(in the rows, 128 means zero)
Each path below is one point turned by a fixed rotation once a step. After each direction that follows a path, write how fast that rotation turns it, in degrees per step (0 if it stays still).
Each turn is a multiple of 5 degrees from 10 to 175, or 0.
Each row of a path follows its step; steps can be skipped.

step 0: [120 124 115 130 139 128 131 126 126 131 118 127 130 130 123 135 131 130
 130 133 128 124 130 124 125 124 122 140 129 132]
step 1: [126 133 133 126 127 122 135 122 127 126 131 129 130 121 131 132 130 133
 130 132 145 126 132 135 123 129 130 125 116 131]
step 2: [139 128 123 126 128 128 121 126 126 131 115 129 136 130 122 127 127 132
 124 129 125 123 131 128 120 130 116 135 122 132]
step 3: [119 130 125 127 127 118 128 127 133 126 126 133 130 127 137 137 128 128
 134 137 132 128 123 129 116 119 127 129 126 123]
step 4: [134 134 125 120 123 136 131 128 124 132 128 131 136 129 125 128 123 137
 131 129 131 113 121 135 127 127 126 130 122 132]
step 5: [131 131 124 129 137 124 127 124 122 122 124 122 126 119 128 140 131 126
 125 137 120 124 122 129 121 123 125 134 127 124]
step 6: [121 130 127 128 126 133 129 138 130 121 126 132 126 123 134 135 122 131
 128 127 140 115 128 129 127 132 125 129 121 133]
step 7: [133 130 133 123 126 128 128 127 115 129 123 123 130 125 134 129 127 131
 124 128 120 130 127 132 116 125 129 139 125 139]
step 8: [119 131 124 140 121 127 127 125 129 127 127 132 131 128 137 133 125 125
 123 133 126 120 126 122 129 124 124 134 116 123]
step 9: [129 135 134 120 125 133 123 119 125 128 124 129 124 132 132 130 120 130
 131 134 131 117 128 130 122 131 139 132 130 136]
Directions:
[130 128 130 130 124 125 127 126 128 129 126 131 131 131 129 125 126 126
 128 130 129 129 131 125 125 127 130 128 126 127]
60
[131 131 132 127 127 131 125 126 126 129 127 128 129 129 127 129 127 127
 133 125 131 127 127 128 129 130 126 127 129 131]
145

step 0: [123 128 129 130 136 133 126 120 127 118 119 123 128 128 133 133 136 127
 129 127 135 125 130 125 119 132 122 126 122 134]
step 1: [121 127 131 132 130 129 132 130 121 122 123 125 130 133 122 133 129 128
 124 122 131 130 128 134 125 117 122 115 122 132]
step 2: [117 128 131 124 134 130 132 132 129 122 118 130 124 132 132 131 132 120
 128 127 129 137 124 135 120 124 133 130 126 126]
step 3: [126 133 132 130 135 127 121 135 120 129 124 119 128 124 131 133 132 131
 127 123 126 138 125 130 123 118 128 134 129 133]
step 4: [123 128 125 128 132 133 123 126 130 124 131 129 132 129 126 138 138 127
 116 120 127 137 121 127 121 133 128 130 127 130]
step 5: [120 124 139 127 126 130 121 121 124 126 127 123 125 131 128 136 133 133
 124 130 132 136 130 124 124 126 130 121 135 132]
step 6: [119 126 127 124 125 131 122 140 137 130 119 129 126 128 121 133 134 131
 127 125 136 131 126 130 124 127 124 121 132 130]
step 7: [131 129 137 127 124 122 125 138 127 126 126 129 124 127 130 130 133 128
 132 129 130 139 121 127 113 131 129 121 125 129]
step 8: [126 138 120 123 125 121 124 125 132 130 124 123 130 130 135 128 135 131
 129 120 129 136 124 128 119 127 121 123 132 130]
step 9: [126 136 132 129 125 131 129 125 128 135 127 121 135 135 119 127 133 124
 123 129 122 136 129 128 117 131 129 120 129 131]
Directions:
[129 126 132 129 130 128 127 124 128 127 128 130 125 129 132 128 129 127
 130 132 127 129 129 129 124 131 131 129 127 126]
145

step 0: [131 128 139 130 123 132 129 133 121 122 133 131 131 121 123 133 124 127
 123 136 128 126 127 142 125 126 125 132 128 136]
step 1: [121 137 132 124 122 133 127 130 127 125 120 130 130 130 126 134 125 134
 136 125 120 122 127 137 121 138 128 132 129 126]
step 2: [132 125 127 132 129 126 128 119 127 121 122 136 127 127 134 133 130 128
 130 117 123 123 130 123 120 139 122 128 123 131]
step 3: [137 123 132 127 127 125 122 119 122 125 134 136 123 126 117 122 127 124
 125 132 130 125 133 129 130 134 121 134 123 128]
step 4: [134 134 130 130 125 135 118 129 128 126 133 120 119 126 118 127 124 131
 135 131 122 131 129 132 125 134 129 129 126 121]
step 5: [138 122 132 133 127 137 128 131 128 126 125 132 126 126 127 137 128 135
 138 123 128 137 124 126 122 132 128 120 132 126]
step 6: [135 126 133 123 133 132 129 128 119 126 128 137 133 134 121 128 130 130
 130 119 134 126 131 123 133 132 124 129 140 124]
step 7: [136 144 127 123 131 133 126 125 123 117 132 122 130 123 122 125 130 128
 128 122 128 124 130 121 133 125 129 129 125 125]
step 8: [134 133 130 128 129 128 126 133 134 118 133 136 131 120 121 134 132 128
 131 133 130 129 127 129 123 122 131 118 119 131]
step 9: [128 135 134 132 131 130 121 139 131 130 127 137 130 133 122 134 136 128
 124 128 131 123 130 137 124 133 127 124 136 130]
Directions:
[130 131 127 127 131 129 128 132 130 131 130 129 130 128 125 126 132 126
 130 126 128 130 128 125 130 127 129 125 128 130]
25

step 0: [129 134 129 123 132 128 121 131 119 134 131 127 134 126 127 123 132 138
 120 121 129 129 123 118 131 128 137 127 133 126]
step 1: [130 137 117 129 128 127 125 130 127 118 138 126 128 134 126 133 132 139
 125 126 124 129 135 131 135 134 132 127 132 129]
step 2: [129 129 138 134 126 126 123 133 134 118 133 130 123 128 123 125 130 122
 126 125 125 136 138 133 128 138 130 120 126 129]
step 3: [133 126 144 131 121 125 126 123 130 132 123 121 127 127 119 122 128 133
 132 124 127 125 127 122 131 132 132 123 132 129]
step 4: [134 128 125 134 125 122 130 127 118 130 127 124 124 136 123 125 127 144
 127 133 126 122 127 129 133 123 129 124 122 124]
step 5: [126 124 121 132 130 126 124 127 120 128 125 133 127 124 130 128 135 131
 116 130 128 132 136 128 128 134 132 120 115 127]
step 6: [135 126 130 125 129 131 122 127 133 128 126 122 133 119 133 133 131 128
 131 122 132 126 141 125 133 133 140 124 127 127]
step 7: [139 133 136 132 128 128 133 133 126 128 136 125 134 134 133 122 124 132
 133 125 128 132 138 124 133 121 134 131 128 125]
step 8: [130 132 132 133 134 125 128 124 122 126 132 137 133 130 120 124 125 138
 123 128 119 137 129 118 124 134 125 131 126 127]
step 9: [129 127 127 128 135 123 127 122 135 124 128 127 126 124 120 132 126 139
 121 121 129 127 127 133 131 140 130 124 131 116]
Directions:
[126 126 130 132 125 126 127 124 128 129 127 131 128 129 126 127 128 130
 130 127 129 129 127 134 128 129 127 128 131 128]
55
[128 130 126 125 127 128 128 129 128 129 129 129 129 129 129 129 129 127
 127 126 132 126 134 131 127 131 127 127 129 133]
80
[129 129 130 129 128 128 126 129 125 132 129 130 128 132 129 127 126 129
 128 128 129 125 128 123 127 124 126 126 132 129]
95

step 0: [131 122 114 142 129 130 126 133 118 128 129 136 127 129 124 121 130 126
 126 130 122 118 125 121 126 127 127 130 130 127]
step 1: [126 125 120 137 125 133 126 136 126 132 135 130 136 138 124 131 131 127
 132 126 112 129 122 134 127 133 125 129 129 121]
step 2: [126 120 123 127 135 122 135 135 127 132 129 137 133 143 132 124 131 125
 130 126 122 128 133 139 125 124 126 121 132 129]
step 3: [123 119 126 133 131 129 124 125 119 135 131 137 136 135 130 119 128 134
 112 121 127 134 131 128 126 125 125 125 130 127]
step 4: [122 111 125 126 122 129 126 131 124 129 130 129 144 129 125 128 127 126
 122 131 124 129 122 129 135 126 134 131 134 130]
step 5: [124 114 123 130 133 124 128 138 129 125 136 132 128 129 126 116 124 131
 133 132 126 124 120 125 122 125 131 130 136 130]
step 6: [125 121 128 133 130 131 121 130 128 138 136 137 127 131 122 120 128 126
 133 131 122 140 118 131 123 130 123 130 125 127]
step 7: [129 118 123 131 130 122 130 126 121 137 123 138 135 133 124 126 133 115
 133 140 128 131 129 131 129 126 121 128 129 128]
step 8: [125 122 118 142 135 127 123 131 122 129 123 128 136 133 131 119 127 122
 123 129 129 126 130 123 124 131 122 132 134 119]
step 9: [124 122 123 137 123 134 123 131 132 127 127 131 138 134 136 123 123 122
 129 126 117 130 122 138 134 129 131 128 133 121]
Directions:
[126 128 131 126 127 126 125 133 127 131 127 127 128 128 125 128 127 130
 127 125 127 126 131 129 129 127 129 126 128 129]
40
[131 126 126 130 127 133 129 130 130 128 127 123 129 128 129 127 126 130
 131 127 126 126 126 125 130 127 128 128 129 129]
85
[125 131 130 128 126 134 126 126 126 127 131 127 127 127 127 124 130 127
 126 127 125 129 128 130 129 128 125 130 128 127]
135

step 0: [138 129 135 128 130 130 132 132 125 128 132 128 135 130 134 134 121 123
 126 136 122 129 124 126 121 138 131 120 129 130]
step 1: [130 126 127 132 131 130 127 125 135 127 119 111 127 125 125 133 126 133
 127 124 124 125 119 124 129 126 131 127 122 133]
step 2: [135 133 130 131 128 126 124 132 134 123 125 125 126 129 130 131 130 117
 126 136 125 130 134 137 139 129 128 135 132 130]
step 3: [132 122 128 134 125 129 129 130 121 139 124 124 128 125 123 133 135 131
 129 134 135 125 125 125 129 127 117 131 134 130]
step 4: [130 118 128 133 129 136 132 126 131 126 133 130 127 141 124 127 126 130
 123 133 125 131 124 132 131 136 132 123 138 124]
step 5: [126 117 128 128 131 123 134 130 130 128 119 126 129 127 138 127 125 130
 127 119 129 132 128 123 129 124 130 131 135 140]
step 6: [134 134 131 126 121 137 130 124 130 119 126 129 123 126 125 118 126 127
 125 128 127 127 136 123 135 130 121 129 133 131]
step 7: [132 127 127 126 127 132 126 130 123 141 122 132 130 131 129 132 127 131
 137 130 120 126 136 119 129 120 129 128 134 125]
step 8: [131 129 131 133 134 136 125 129 121 125 125 128 127 128 131 117 134 130
 131 124 127 135 120 126 133 134 135 124 126 119]
step 9: [121 130 125 124 119 126 132 126 131 128 116 124 137 129 137 128 125 121
 136 128 130 130 126 131 128 131 132 126 131 128]
Directions:
[126 129 124 128 127 132 128 127 132 125 128 128 125 128 126 127 127 129
 128 128 128 126 126 129 131 130 126 126 127 124]
155
[129 125 126 130 126 127 130 128 128 126 130 128 128 129 127 129 131 130
 125 130 130 125 127 133 128 125 129 131 130 131]
40

step 0: [119 131 127 119 130 121 130 133 132 131 126 136 128 126 124 137 124 125
 123 134 130 132 130 127 135 130 115 128 121 127]
step 1: [130 129 122 135 133 134 129 125 123 129 137 137 131 132 133 131 129 131
 121 121 130 131 131 136 128 136 128 118 135 121]
step 2: [129 119 131 124 133 121 129 130 134 135 130 123 133 126 131 136 122 131
 130 133 130 121 117 134 133 131 124 126 120 123]
step 3: [122 136 127 130 137 129 132 123 139 125 128 131 125 136 123 124 127 130
 119 122 124 128 129 131 129 126 126 115 131 127]
step 4: [123 129 131 122 126 123 126 134 132 134 125 135 132 122 133 139 125 129
 129 131 135 127 134 136 139 135 130 127 131 126]
step 5: [121 129 119 140 133 126 130 124 128 132 132 132 130 129 126 132 133 129
 122 131 118 127 123 129 124 137 125 120 124 120]
step 6: [131 126 132 117 134 126 128 130 132 126 138 131 133 127 129 130 125 123
 123 124 130 129 122 138 142 127 121 128 123 127]
step 7: [124 127 122 135 135 127 128 128 134 132 125 134 127 133 127 135 118 136
 124 126 134 126 131 129 120 127 122 117 134 124]
step 8: [128 130 133 124 135 126 133 125 133 133 129 125 127 125 130 130 133 129
 132 132 131 128 123 140 138 139 136 122 126 120]
step 9: [120 132 128 131 128 127 128 129 137 133 128 133 131 130 129 133 125 130
 118 132 115 122 131 126 130 126 118 120 123 129]
Directions:
[130 125 129 129 128 124 127 131 128 130 128 127 129 127 126 128 127 126
 127 128 127 123 131 129 125 130 127 129 132 128]
140
[127 128 128 128 128 128 129 128 133 127 126 128 124 126 123 127 127 128
 132 131 130 130 130 130 128 126 130 126 131 128]
85

step 0: [131 119 127 130 128 131 131 138 132 137 126 129 126 131 120 126 123 141
 130 119 129 125 124 120 128 125 129 126 127 124]
step 1: [126 138 122 130 135 129 121 137 137 128 127 131 123 127 138 129 127 129
 127 130 138 130 124 134 122 129 125 128 123 122]
step 2: [134 120 131 128 126 129 129 136 129 112 120 137 130 128 129 132 125 125
 124 125 130 129 122 123 127 122 133 127 130 129]
step 3: [125 129 131 124 135 129 120 126 139 131 129 128 128 133 120 133 121 134
 122 131 138 124 131 121 132 128 130 123 128 128]
step 4: [121 132 131 129 127 138 115 132 127 120 127 130 132 115 134 123 128 131
 132 126 130 126 129 127 131 122 125 129 128 125]
step 5: [127 132 127 129 121 129 126 130 123 128 116 129 136 131 121 138 128 135
 120 132 132 128 127 131 125 122 133 126 135 126]
step 6: [126 137 128 135 124 131 121 126 130 125 140 130 134 128 130 133 127 127
 129 128 129 122 129 122 131 130 140 123 120 132]
step 7: [118 129 128 132 130 127 125 122 118 120 118 129 124 124 128 128 134 135
 129 129 132 134 133 126 131 129 126 126 128 141]
step 8: [132 132 131 140 127 130 129 122 125 129 131 123 136 128 121 132 129 134
 123 118 129 127 128 132 136 134 128 128 134 122]
step 9: [127 131 126 133 126 134 125 116 126 131 133 136 123 125 134 135 134 125
 131 136 130 126 132 137 131 128 131 135 125 131]
Directions:
[126 129 128 128 130 130 132 128 124 126 126 129 127 128 129 125 128 127
 126 129 127 129 124 128 129 124 128 125 132 129]
135

step 0: [133 118 129 128 125 132 121 118 129 126 126 122 120 131 139 127 129 128
 122 120 127 119 122 130 131 127 122 121 128 136]
step 1: [136 129 118 122 135 128 126 137 121 126 127 131 121 127 128 124 127 119
 126 114 128 135 119 123 128 123 131 128 128 130]
step 2: [126 127 131 131 120 122 128 125 119 127 132 125 128 146 134 121 122 124
 126 120 132 130 127 126 135 131 125 132 126 120]
step 3: [129 124 122 128 130 129 123 125 132 134 126 127 119 126 127 119 123 129
 128 114 125 120 131 139 137 130 125 127 121 135]
step 4: [137 127 124 127 123 127 125 132 129 122 129 128 121 131 121 135 126 131
 117 112 128 135 123 129 126 122 126 136 131 124]
step 5: [130 131 127 131 123 134 119 131 134 128 130 119 132 143 138 122 131 124
 130 120 124 129 124 124 129 131 121 129 121 129]
step 6: [139 122 125 119 128 128 130 122 133 129 121 130 117 132 135 117 131 128
 126 121 129 129 125 136 133 122 134 122 127 130]
step 7: [131 130 133 131 125 133 124 130 118 126 134 134 119 131 126 132 127 119
 124 114 124 127 124 121 137 121 126 128 129 125]
step 8: [129 127 124 133 122 122 124 129 119 123 125 122 131 138 133 119 127 121
 126 118 126 130 127 140 127 134 123 128 127 136]
step 9: [130 119 125 128 131 131 127 129 136 128 126 127 117 131 126 118 121 127
 122 114 137 123 129 126 129 126 135 135 125 129]
Directions:
[124 127 125 127 132 124 129 127 128 130 130 124 128 127 127 128 126 132
 129 126 127 130 127 127 129 128 125 128 128 125]
45

step 0: [128 128 126 122 130 135 126 126 129 136 135 125 128 128 122 118 132 130
 136 129 116 126 128 131 129 117 120 125 125 126]
step 1: [137 122 135 127 137 135 127 136 131 123 134 117 131 128 125 125 127 125
 139 127 121 127 127 135 127 130 130 126 127 127]
step 2: [133 132 124 128 130 136 118 129 133 125 132 120 126 137 130 136 126 126
 127 117 117 130 127 128 129 127 127 132 131 128]
step 3: [130 135 136 126 132 132 126 129 126 127 139 122 136 137 124 128 130 134
 120 133 121 129 130 120 132 125 121 125 128 131]
step 4: [124 126 138 133 131 123 124 135 132 128 135 121 121 132 123 129 128 129
 126 126 119 118 135 127 131 132 128 123 120 128]
step 5: [122 129 126 126 130 133 116 129 137 129 133 126 123 132 123 121 128 119
 122 124 125 129 124 128 124 127 126 120 121 135]
step 6: [122 126 129 124 129 134 126 124 123 126 134 116 126 130 118 128 126 119
 129 140 121 128 122 129 124 128 122 129 127 126]
step 7: [130 132 133 123 121 133 126 137 125 133 132 119 120 130 135 125 121 126
 132 129 116 125 129 134 124 128 125 123 131 124]
step 8: [134 131 126 126 124 139 131 132 138 128 135 121 133 131 130 119 124 123
 125 125 122 127 131 128 135 128 121 134 124 132]
step 9: [129 132 127 129 136 138 135 138 126 129 134 125 128 135 120 134 134 126
 132 126 119 123 129 124 123 125 122 132 124 132]
Directions:
[127 128 128 126 130 130 129 126 128 127 125 125 127 129 128 135 128 127
 126 128 129 129 124 127 125 128 126 127 131 128]
95
[128 127 124 128 125 131 126 127 130 128 130 130 129 128 129 130 130 127
 126 127 127 129 125 127 128 131 131 132 125 131]
115
[128 128 124 130 125 126 131 127 130 129 129 127 129 131 126 129 128 130
 129 129 133 128 127 130 128 128 132 126 130 127]
0
